(in the rows, 128 means zero)
One turn moves every row onto another: examples first, then more rows asked
Z_675: [119 143 148 148  94 117 155 136 135 141 145 143 111 138 106]
Z_570: [146 158 134 119 108 142 158 103 146 117 135 122 102 129 108]
Z_432: [ 92  79 109 121 116 147 142 112 141 123 133 129 120 131 131]
Z_116: [ 96 141 121 138 120 164 127 154 115 145 139 127 124 132 155]
Z_709: [150 152 139  88 122 149 137 109 138 116 125 129 100 138 121]
Z_268: [ 92  78 120 123 123 148 138 110 141 117 122 127 123 140 138]
Z_681: [121 122 158 115 124 133 127 165 113 143  93 149 108 132 128]
Z_666: [ 93  78 116 124 111 145 140 113 140 122 132 125 129 130 132]
Z_232: [117 128 160 151 101 123 145 158 124 144 105 138 120 123 117]
Z_394: [ 93  78 122 124 115 146 137 113 141 120 125 125 131 136 137]
Z_37: [151 140 146  86 123 154 129 128 126 121  96 124 113 119 127]
Z_891: [ 94 150 116 148 126 161 134 145 124 139 144 128 112 143 152]
Z_421: [ 97 143 125 133 125 162 123 150 116 142 141 128 124 143 158]
Z_901: [136 116 155 149 104 110 148 121 139 116 125 102 117 112 121]
Z_361: [141 151 140 138  99 140 160 120 139 122 113 114 115 104 108]
Z_437: [ 94 145 115 147 122 162 135 152 118 144 142 128 116 133 150]
Z_400: [141 124 138 124 108 110 145 108 142 115 159 110 101 123 114]
Z_764: [ 92  79 111 121 122 147 141 112 144 120 126 130 115 137 136]
Z_171: [ 97 147 123 138 128 162 127 145 120 139 144 130 118 150 157]
Z_371: [145 118 132  92 133 119 132 115 135 116 147 122  83 131 123]
Z_344: [145 139 149 118 107 149 143 135 128 124  87 116 121  99 122]
Z_509: [138 105 158 131 125 119 136 136 128 115  93 106 109 109 134]
Z_225: [127 132 144  91 132 133 123 149 120 141 126 159  92 152 125]
Z_233: [124 144 140 112 113 124 141 131 132 139 158 155  95 156 112]
Z_362: [143 107 144  94 144 125 125 131 126 117 105 118  88 121 136]

Z_394 -> Z_764
Z_232 -> Z_225
Z_709 -> Z_361
Now find these:
Z_116 -> Z_171
Z_362 -> Z_400

One turn moves every row onto another: examples first, then more rows asked
Z_641: [137 138 128 124 165 128 114 137 135 158  97 139 127 167 141  98 137 132
  93 130 129 137 138 123 157 126 128 142 137 108  91 153 143 130 111 126
 128 131 150 131 108]
Z_735: [109 115 116 128 168 134 118 138 122 143 126 148 156 144 134 105 136 137
 136 153 154 126 156 122 142 119 161 124 110 130 153 124 128 126 139 130
 130 139 151 138 147]
Z_133: [124 110 116 169 142 126  96 161 136 144 142 138 138 131 125  94 112 131
 114 137 147 131 156 107 127 106 127 132 122 110 117 104 143 105 121 137
 116 147 149 136 126]
Z_775: [136 117 140 112 101 141 116 108 103 104 123 122 107 107 134 134 111 132
 135 125 110 147 105 137 104 161 101 117 135 147 134 148 119 146 133 143
 155 117 110 102 110]
Z_986: [135 108 135 121  97 132 131 107  99 110 122 112 105 104 134 130 110 130
 141 120 100 154  95 137 110 152 102 114 135 149 140 142 126 145 134 134
 147 119 116 104 115]
Z_744: [137 126 128 131 110 106 121 119  94 123 120  95  99  99 143 142 120 138
 145 127 108 142  96 155 101 156 107 101 145 133 126 131 122 140 137 131
 131 125 122 105 104]
Z_553: [133 133 129 133 166 117 124 135 130 160  94 136 128 168 137 104 142 129
  97 124 131 152 125 126 159 120 126 140 145 104  98 152 144 127 116 119
 123 140 150 129 119]
Z_322: [151 136 140 111 104 131 117 114 125 132 115 100 120 110 159 145 132 150
 150 117  96 110 126 125 104 145 104 112 138 140 115 133 129 144 125 138
 136  95 102 113 121]
Z_188: [109 114 117 129 169 131 121 138 122 143 125 148 156 145 132 106 138 134
 137 152 155 130 153 123 143 118 162 123 112 128 154 125 127 124 141 128
 129 142 149 136 151]
Z_938: [121 108 126 139 139 132 138 125 154 117 118 144 131 137 139 118 131 109
 113 105 126 117 136 131 149 103 162 162 118 154 115  87 143 135 155 121
 115 125 131 133 134]
Z_608: [109 111 113 132 166 131 126 136 121 147 126 143 156 143 136 103 136 134
 140 150 148 130 151 122 144 114 162 121 110 131 155 121 131 125 140 125
 124 140 154 140 149]
Z_897: [140 134 127 122 107 116 110 119 100 120 122  99  99  98 149 137 115 141
 140 135 109 126 109 152  97 163 108 104 139 137 120 131 122 144 133 138
 136 118 123 106  94]
Z_450: [138 135 123 127 162 127 120 136 136 161  98 132 126 164 146  95 135 132
  95 130 122 134 136 121 159 122 129 140 133 113  92 148 148 133 108 123
 124 129 157 135 106]
Z_912: [134 128 124 135 164 116 130 135 130 163  95 129 126 165 140  99 139 129
  99 124 122 150 124 125 161 116 127 138 140 108  98 149 149 129 112 116
 119 137 155 131 116]
Z_672: [137 137 133 119 111 117 103 119 100 116 123 105 100 101 145 142 121 140
 139 133 116 130 109 153  95 167 108 106 143 131 119 135 117 143 134 142
 139 121 117 103  98]
Z_852: [119 119 135 128 142 140 120 129 158 110 122 156 132 142 135 122 133 108
 106 110 138 112 145 132 142 114 161 167 121 147 110  96 134 135 156 133
 125 125 123 132 131]
Z_328: [108 111 116 132 168 130 125 137 120 145 126 145 155 145 133 106 137 135
 139 150 152 133 150 123 144 115 163 122 112 129 157 124 129 123 141 126
 126 142 153 138 151]
Z_575: [134 116 141 115 102 134 120 108 101 103 123 122 107 109 130 137 114 130
 137 122 111 156 100 138 106 160 101 117 138 143 136 148 120 142 136 140
 153 121 109 100 116]
Z_563: [142 130 151 120 111 113 125 115 115 130 108 105 123 117 142 159 144 143
 154 106 109 144 105 134 105 139 102 112 157 124 122 140 123 135 134 133
 135 114  92 106 145]
Z_785: [139 111 132 117  97 138 126 107 102 110 122 112 105 103 139 129 108 132
 139 124  99 146 102 134 110 154 102 114 129 153 136 140 126 147 131 136
 148 114 118 105 108]
Z_695: [133 137 130 127 168 123 118 138 133 158  97 141 128 167 136 103 143 129
  94 128 134 146 133 126 157 125 128 143 144 103  93 155 141 128 112 125
 126 137 147 129 114]
Z_651: [140 129 125 127 108 113 118 117  98 124 121  94  97  97 147 137 116 141
 143 131 105 133 101 152 100 158 108 102 140 137 122 129 124 143 133 132
 132 120 125 106  98]
Z_620: [134 129 133 128 112 107 115 120  94 120 121 102  99 102 139 146 123 137
 143 128 116 145  96 157  98 159 108 104 150 128 125 135 119 139 138 134
 135 129 117 102 108]
Z_386: [150 128 137 120 102 122 130 111 121 136 110  91 119 109 159 144 132 149
 155 111  91 121 112 127 110 135 103 108 139 141 120 129 134 142 126 129
 129 100 107 113 129]
Z_922: [122 113 119 166 144 126  93 162 136 140 142 142 140 132 122  96 115 130
 114 137 151 133 157 108 125 109 127 133 123 107 117 108 141 104 123 139
 119 147 146 133 128]
Z_685: [138 131 122 132 162 121 129 134 132 163  96 128 125 163 145  94 135 132
  98 126 119 139 130 122 162 116 127 137 135 113  96 146 151 131 111 117
 119 132 158 134 109]
Z_971: [134 135 136 123 114 112 107 120  96 116 122 106 101 103 140 146 124 137
 140 131 120 140 103 157  95 166 107 106 149 127 121 137 114 140 137 140
 138 127 114 101 104]
Z_977: [110 112 112 131 166 133 123 136 122 147 126 144 155 141 137 102 134 135
 139 153 148 126 155 120 144 115 162 120 108 133 154 121 132 126 139 127
 124 138 155 139 146]
Z_157: [114 111 138 138 144 126 133 128 151 113 116 154 132 143 128 128 140 104
 111 103 140 131 132 136 145 106 161 165 131 141 117  97 135 131 162 126
 120 134 122 128 145]
Z_991: [121 107 117 173 144 119 102 160 133 144 141 138 139 132 121  97 116 128
 118 132 148 140 149 109 129 102 127 130 126 108 121 105 144 103 124 133
 113 151 148 132 134]
Z_377: [133 110 138 119 100 132 127 108  99 106 121 116 107 107 131 135 114 129
 140 120 107 159  94 139 108 155 101 115 139 144 139 145 121 144 135 135
 149 122 112 101 118]
Z_32: [142 140 155 111 112 122 111 117 120 126 112 113 123 119 144 161 143 145
 149 112 117 132 117 133 100 147 103 115 154 125 117 145 118 137 132 142
 140 109  88 105 138]
Z_231: [148 142 150 106 110 132 108 116 124 126 114 110 122 115 151 152 137 149
 147 117 109 117 126 127 100 151 104 115 145 132 113 142 121 140 128 145
 142 100  93 108 126]
Z_947: [111 113 113 128 167 135 120 137 123 144 127 146 156 143 136 103 135 136
 137 154 151 124 158 121 143 117 162 122 108 133 153 122 130 127 139 130
 127 137 154 140 146]
Z_501: [138 116 136 112  98 142 119 106 104 106 124 118 107 104 138 129 107 132
 136 127 104 142 106 134 106 159 102 115 130 151 135 143 122 147 131 141
 153 114 116 104 106]
Z_931: [115 117 138 132 145 133 123 128 155 109 120 160 133 144 131 128 138 106
 107 107 144 123 140 136 143 112 161 168 127 142 113  98 131 132 160 133
 124 131 119 128 139]
Z_857: [121 113 129 133 139 138 128 127 158 115 121 150 131 139 140 118 130 110
 108 110 130 109 146 130 145 109 162 165 117 154 111  90 140 137 154 129
 120 122 129 134 128]
Z_746: [120 112 120 167 147 123  92 162 135 141 141 144 142 133 119  98 117 128
 114 135 154 137 154 109 126 108 127 133 128 105 118 108 139 102 125 139
 119 151 144 132 131]
Z_416: [116 106 131 141 142 125 141 127 152 116 117 147 133 140 133 123 135 106
 113 102 131 128 129 135 149 101 162 162 125 147 118  90 140 133 159 120
 115 132 128 131 141]
Z_769: [146 124 143 124 107 113 135 112 116 137 107  94 120 112 151 152 139 145
 157 106  96 137 102 131 109 132 103 109 150 134 124 132 131 138 130 125
 127 108 101 111 140]
Z_507: [120 108 120 171 145 119  98 161 134 141 140 141 139 133 118  99 118 128
 114 133 152 143 150 111 127 105 127 132 128 104 120 107 140 101 125 135
 117 153 144 131 134]
Z_624: [123 107 115 172 142 122 101 160 134 145 140 136 138 130 124  94 114 129
 117 134 145 135 152 108 129 103 127 130 123 109 119 103 145 105 122 133
 114 149 150 135 130]

Z_912 -> Z_685
Z_971 -> Z_620
Z_769 -> Z_386
Now find these:
Z_986 -> Z_785
Z_507 -> Z_991
Z_157 -> Z_416
Z_328 -> Z_608

